One turn moves each row of this set onto another row. After a few examples, where does it send each row asked below?
Didak: [-20 -28  16  -4 -26  -5 -11  17   1 -23   7  -2   3  27   7]
foz: [ 33   4 -14  11 -19  12  27  -6  17  24   8   2  -4  11   1]
mefot: [-20 -35 -18  18  -6  12  13  12  10   8 -23  11  12  15  13]
kabod: [ -7 -15   8  -5 -35   0  -8  16  -7 -26  -4 -21   9  26   8]
lod: [-34 -11 -18   9  12   2   5  -3  10   6  26  16  20  10 -13]
tir: [ 14   4  12  14 -40 -22  -4  13  -8  -1  14 -17   7  14  -6]
Sud: [ 35  -5   3  16 -31   2 -10  -3  -3   0   9 -20 -11  -2  14]
poral: [  5 -20 -17  21 -39  16 -11   0  -1  -6  12 -12 -18   3  16]
bif: [  9  15 -28   5   9   7   6 -16  -2  20  16  18   8 -18   4]
mise: [ 14  21 -12 -24  21  -8 -11  -9   3   1  -1  14   9 -14  12]
refi: [ 13   3 -21   1   9 -29 -22  -9  24   3  22 -20   5  -2   5]
bap: [ -7  22 -19   3   5  23  20 -12 -14   0  10  23 -14   4  18]
mil: [-14 -34   4  18 -31  19   5   3  -8 -14   9  -8  -4  21   8]
rinoz: [  8   4 -20  22   4  -5   7  -9   9  28  12  17   7 -15 -16]
fifu: [ -4  18 -30  19   8  -3  10  -3  10   1   8   4 -26  22  38]
makub: [  4 -21 -19  19 -41   1 -10   0  -5  -8   2 -25  -1   1  -1]
Torob: [ -3 -19   4   5 -32 -19 -18  18  -2  -7   2 -18  25  10  -4]
bef: [-10 -12 -23  -8  14  25  -4  -6   8 -14 -28   6  -1  -1  17]
Giful: [ 11  -6   8 -21  22 -11  23  -3  22   0  -9   8  13  32   5]
lepa: [  6 -24  27  -1 -17 -22 -16  14   2  -9   6  -9  20  12  -2]
supur: [ 27   7 -16  19   9  -3  23  -3  15  31   2   8  11   9  18]
zimus: [ 22   1   0   9 -38  -8 -12   6 -10 -14  -7 -27  -9   6  10]
vuvim: [-33  -3   6  12   7 -27   8   6   6  -9  25   2   0  37   4]
nunal: [-33  -7 -10  -7  20  -8   9  -6  -3  -2   8  30  14   4  -8]
rusip: [-30 -11 -20  -1  17 -20  13  -6  22  -7  17  10  -6  34   3]
nin: [  8  13 -24 -12  19 -23 -13   2  30   7  15  -1  13  14  23]
Takig: [ -1  23  24 -14   9   1  21   8   2  -5   2  23   3  28   1]
Fet: [ 25  -1  15   3 -31 -25 -19  10   7   2  20  -9   0   4   0]
Rigel: [ 18  -5  20 -17   5 -24   8   8  16  -5 -27   4   0  20   3]
gesed: [ -2  19  11 -24  21 -13  13  -7  -3  -5   9  25   8  10  -5]
Dos: [  2  32  -6   5   4  16  19 -14  -3  -9  16   7 -29  18  11]
vivi: [ -7 -16  -2  12 -45   7   8   5  -9 -14  14 -18  -1  25  -6]
Vurid: [ -9 -26 -22  16  17   4  23  -9  10   2 -26   9  -6  16  18]
ridom: [  3  15  -9  -9  25 -13 -27   3  10  -8 -13   1   8 -10  20]
Gutu: [ -7   9 -26  10  -3  20  -1  -1   5 -14  11 -17 -16  23  43]
Digub: [-26  -5 -19  -5  19  17   6  -8 -11 -13 -14  22  -2   1  19]

Didak turns into mil
supur turns into nin
Where do these go?
vivi turns into makub
mise turns into gesed
Takig turns into lod
refi turns into Rigel

One turn moves each row of this set onto another row. After a few examples, where does it send each row asked below?
Fos: [ 16  13 -17 -10   6 -17  -6  -5  22   4 -16  -8  23   1  31  -2  31  -4
  18  -2]
regiv: [-13  -4 -11 -16   0 -21  -2 -33   3  -7   9  16 -15   4  18 -14   8 -35
   9   1]
fule: [-29   6   7   2   4  32  -7 -15  -9  -7  -2  -7  -9  -3 -29  -8 -23  -2
   8  -7]
nisa: [  7  18  -7 -15  -6   7 -35  -7 -13   5   0  -4   3 -12  -4  10  33 -22
 -11  -2]
Bibaf: [ 19  19  11  -8   7  10  18 -13  -4  -3  -1   3  27  29   3 -24  17 -22
   3 -10]
pef: [ 11 -13 -45 -14   4 -23 -23  -8  13 -16  -8  -8   8   7  19 -23  10 -27
  -7  25]
Pev: [  1   1 -11   8 -14  -4 -27  14 -21  -4  -1 -19  -2 -12 -23 -18 -35   4
  -7  27]
Kol: [-25 -25   0  14  19  11 -28   9  24 -11 -17  -5  14   6  -7   3 -20   9
  10   6]
Kito: [-13  -2 -12   2   8  18   7  28  16 -17   6   3   4 -10 -29  -6   3 -15
   7  48]
puvet: [  7  12  15   5  -1  -7 -20  15 -11   6 -20  11 -10   4   5 -36 -23  21
   6   1]
suf: [ 11  13 -25   1 -15  18  27  16 -23 -18  -1  11   3 -23  -4 -14 -15  -3
  20   2]
zag: [ 11  12  -2   0  -1   2 -34  -7 -10  -4   2  -8   1 -13  -2  11  39 -12
 -10  -7]
mepog: [-14   5  13  -1   2  23  32  26  18  14  -8   3 -12 -10   4  -5  -9  -3
   5  12]
nekis: [-31 -19  -9  21  26  10 -26   2  18  -3 -10  -7  18   0  -3   3 -21   1
  13   2]
puse: [ 15  13  -4 -11   5 -14 -13  -1  24   1 -17  -2  24  -3  34   2  28   1
   8  -3]
rozi: [ 21  19   8  -9  14   5  10 -18  -1  -5   6   7  22  28   2 -22  24 -24
  11  -4]
zozeg: [-23   1  13  -7   5  20  21  24  22  16   0   6 -18  -3   8  -9  -6  -3
  19  13]
rato: [  9 -19 -20 -20   0 -13   1  -9 -17 -24  -2 -11  13  14 -36 -22  23 -24
  -1   0]
Daf: [ -6  -9  -7  13 -16  -6 -32  14 -10  -8   4  -9  -3 -15 -24 -23 -29  13
  -5  24]
Duk: [-19   0  17  -7  -1  23  18  27  18  18  -4   9 -17 -11   8  -8 -12  -2
   8   6]
Nukat: [  3 -11 -11  -5 -11   6  -3  30   3 -12   2   4   6 -19  31   3 -34  13
   9  19]
vomi: [  9  11 -11  -7   8 -12 -13  -2  20   3  -7  -5  15   0  34   0  38  -8
  22  -4]
velo: [ 15   5 -25  -8 -20  26  20  19 -17 -21   3   5   3 -17  -1 -11 -23  -8
  24  -5]
bodem: [ 16  -2  -3 -18 -13  19 -16   4 -12   1   2 -20  48  25  14 -22   5 -11
  -8  22]
nagup: [ 12 -25 -15 -37   8 -24  23   0  17  -1   2 -23  15   6  -3 -23   5   3
   4  -5]
bamo: [-35  10   2   1  -1  35   5  -8 -11 -10  -4 -10  -6  -6 -24 -10 -24   1
   1  -3]
Mis: [-38   0  -1  12   7  30   5  -9 -11 -11   0  -6  -2  -1 -29 -12 -18   2
   2   0]
lafad: [  5 -20 -36 -13  -4 -19 -33 -11  17 -20  -8   0  16  -1  12 -19  13 -25
  -6  26]
Rati: [ 15 -18 -17 -23   1 -10 -10  -9 -17 -19  -6  -9  17  19 -33 -13  23 -27
   5  -3]
nired: [  7 -23 -12 -26   6 -30  19   0  16  -1   8 -32  11  16   6 -27   4  -2
  11  -2]
rafom: [ 16 -13 -22 -30   1 -14  -6 -10 -17 -16  -9 -19  19  17 -34 -16  10 -25
   0  -4]
Lis: [-18   4 -20  -8  -5 -21   2 -32  12 -10   3  16 -11  14  14 -12   5 -34
   1   8]
vib: [  9   5  11  11  -5  -3 -10   7  -6   4 -31   8  -7  -2  10 -34 -29  17
   5  -3]
kulag: [  1 -15 -24  -3   0   5   1  36   0  -6  11  -6   5 -15  30   0 -29  10
  11  23]
Vove: [ 15   5 -12 -21  -4  18 -16   6  -6  -1   5 -34  43  25  11 -18   5  -9
 -14  17]
luto: [ 16 -17 -38 -19   1 -14 -31 -11  14 -17 -17  -6  15   5  14 -24  12 -24
  -7  24]
Gov: [ -7  -2  -9  15 -13  -4 -20  16 -11  -6   8 -21  -2 -17 -26 -19 -32   7
  -7  27]
Tebok: [ -8 -17 -11   0  -3   1  -4  33  -2 -10  12   0   4 -16  29   1 -32  12
  10  22]
voka: [-13   1  -7  -6  10  14  12  23  15 -14  -5 -10  -6 -13 -24  -8   1 -20
   6  52]
femip: [ 19  17  17 -17  10  14   1 -19  -4   0   3   3  25  26   1 -23  20 -25
  11  -5]

Fos turns into Tebok
regiv turns into vib
rafom turns into Mis
Where do these go?
zag turns into velo
zozeg turns into puse

One turn moves each row of this set onto another row. After a few examples, where does it send each row asked below?
zoter: [  4 -20 -24 -11  19  21 -24  25  11  31   6   2  20   0   6 -37  17  -5
 -16  30   9 -40  -8  -6  -4   2 -17  14  14 -13]
ril: [  0  -4  25   2   0  18 -60   7   3  -7  14 -31   4 -28  10  23  18   7
  25  24 -27   4   0   1 -13  -2  13 -25  -9  30]
rimog: [ 33   2   7  13  -2   3 -24 -20 -13  27   0   6  -5   6 -14  11  31   1
 -27  27 -43   3 -23 -10  17   5  24 -31  13   8]
saka: [ -7 -18  14   1   7  24 -17   5  -2   3  -8 -18  -5 -26  28   4  -3   5
  23  22 -22 -16   3 -14 -14 -39  17 -23  -9  13]
Kado: [ 13  -1  18   3  -8   9 -60  -8  -6   3  15 -17   1  -6 -13  31  42  10
   6  26 -38   7  -4   7   6  23  22 -30   3  21]
tis: [ 32  -7   4  11  11   5   0  -6 -11  29  -9   1  -3  -9  11  -2   3  -5
 -25  28 -40  -2 -15 -19  -3 -32  20 -19   3  13]
fatu: [  3   5  30  12   5  27 -67  -1   9  -2   9 -21   2 -29  12   9   9   0
  21  22 -18   5 -27  -8 -11  -2   5 -31  -8  24]
foru: [ 16  10  23  14  -6  16 -65 -18   0   8  11  -7  -2  -6 -13  18  35   4
   1  23 -29   7 -31  -3  12  24  15 -39   6  14]
deda: [ 11  10  25  15  -3  22 -54 -14   9 -12  14 -10  -1 -12 -12  32  30   7
  11  34 -27   4 -11   7  21  19  23 -15   6  17]
zedu: [-15 -13  -7 -10   5  23 -30  22  13  20   6 -16  31 -12  18 -31  10 -11
  -7  22  22 -44  -7 -10  -6  -2 -29  -4   4  -7]
Bal: [-24  -6  11  11  -3  21 -35  25  15   9  18 -13  12 -16  -3 -35  24   2
  15  14   3 -32   1 -14   4  37 -36 -15   9   5]
rez: [  3 -19 -20 -12   8  16 -14  19   3  35   0  -4  27   6   6 -35  15 -12
 -28  29  10 -43  -7  -7   2  -4 -17   5   8  -8]
giluf: [ 27 -15   0   0   8  -1   1   2 -16  21  -2 -10   1 -10  12  15  13   1
 -19  30 -46  -3  11 -10  -7 -28  26 -15   3  16]
moma: [-18 -18   3   2  14  27 -14  26  11  14   7  -5  22 -17  20 -33  11  -9
   2  19   1 -33   8 -24 -13  14 -37 -10  15  -6]
mugef: [  2 -26 -12  -4  21  26  -7  22  -1  29   1  11  22   5   7 -35  17 -14
 -20  30 -12 -29   6 -18  -9  12 -25   4  21 -11]
Naku: [ -8  -2  -7  -2 -15  10 -45  10   9  25  15 -12  19   7 -21 -28  39   1
 -12  19  14 -41 -16   3  25  35 -20 -12   8  -2]
Sugap: [ 21 -16  -1  -3  -2  15 -23 -19 -19  23  -7   9  -9  19 -14  17  37   7
 -11  32 -43  -9  -7   1  18   1  37 -24  11  -2]
zizus: [-21  -3   1  -4  -8  20 -48  17  17  14  15 -21  26 -11   2 -26  25  -2
   3  15  25 -43 -12  -4   8  23 -29 -15   4  -3]
kopap: [  7 -11 -19  -7  -4   8 -25  11   0  38   7  -1  20  18 -19 -34  32  -5
 -30  27   5 -41 -13   1  21  18 -12   1  10  -6]
kug: [ 12  -5  18  11  16  20 -27   6   3  11  -3 -16   1 -31  26  -4 -11  -5
   5  26 -24  -1 -17 -18 -21 -37   9 -19 -10  24]
Feped: [ -5  -1 -13   4  -9   3 -33  16  15  26  19  -7   7   1 -20 -34  38  11
  -7  17   9 -43 -12  -2  26  35 -18  -5  13  -6]
daz: [  8 -13  14   0  11  11 -22  13  -3   5   3 -26   4 -30  25  13   0   2
   9  26 -32  -2  10 -10 -22 -33  16 -16  -9  27]
dubip: [ 28   4  10  14   0  10 -21 -20  -3   6   4   5  -3   4 -16  30  32   4
 -17  38 -40   1  -6   2  28   9  32 -10  14   8]
safon: [ -8  -8   2   9  -5  16 -40  20   6  20  18  -1   6   7 -29 -38  38   5
   1  21  -9 -28  -6  -2  17  50 -24  -6  10   8]
mima: [  1   4  30  15   7  28 -47   1  16 -19  10 -21   2 -32  11  23   6   3
  24  32 -18   0  -4  -1   0  -8  15  -9  -5  25]
peme: [  8 -20 -12   0  10  19 -23  18  -4  33   8  14  12  20 -24 -38  33  -6
 -21  32 -18 -26  -2  -4  10  35 -17   6  18  -2]
mif: [-15  -7  26   4  -5  29 -58   1   4  -7   6 -24  -9 -21   6  10  15  13
  41  20 -17 -10  -8   0  -2  -5  16 -29 -12  20]
Let: [ 29  -4   5  12  11  10   6  -9  -3   9  -4   3  -1  -8   5  18   8  -1
 -21  40 -39  -4   3  -8  12 -26  30   0   9  10]
rifo: [  8 -13 -25  -4   5   7 -24  21   8  37  10   3   9  11 -18 -42  29   4
 -20  27   3 -41 -12   0  16  17 -11  12  12  -6]
Tukuv: [-18  -1  -6   0  -4  15 -40  16  23  14  19 -13  17 -15   3 -25  32   6
   5  13  19 -43  -9 -11  11  31 -29 -13  16 -14]
suni: [ 30  -7   3   1  -3  -2 -23 -12 -17  19   5  -4  -1   6 -12  27  39   6
 -21  31 -50   3   3   0  10   6  31 -24  11  11]
nelol: [  2  -6  15   2 -10  24 -62 -14  -7   5   6  -7 -11   6 -20  18  40  14
  19  27 -30  -6 -15   9  17  20  28 -30   1  11]
Futu: [ 12  -4  17  13  16  21 -10   3   8  -6  -1 -14   1 -29  22  15  -8  -1
   5  36 -26  -5   4 -10  -5 -36  19   0  -3  21]
vom: [ 15 -23  -2  -3   9  16   5  -7 -16  22 -15   2  -6   0  15   8  10   1
  -9  30 -38 -16   4 -14  -2 -34  29 -20   6   0]
feb: [-12 -13 -12  -9  14  26 -34  22  21  16  11  -9  26 -15  20 -26  19  -4
  -1  22  19 -41  -6 -13  -8  11 -28  -2  16 -18]

zoter turns into Tukuv
vom turns into mif
Where do these go?
suni turns into daz
rez turns into zizus
foru turns into tis
safon turns into mugef
dubip turns into Futu

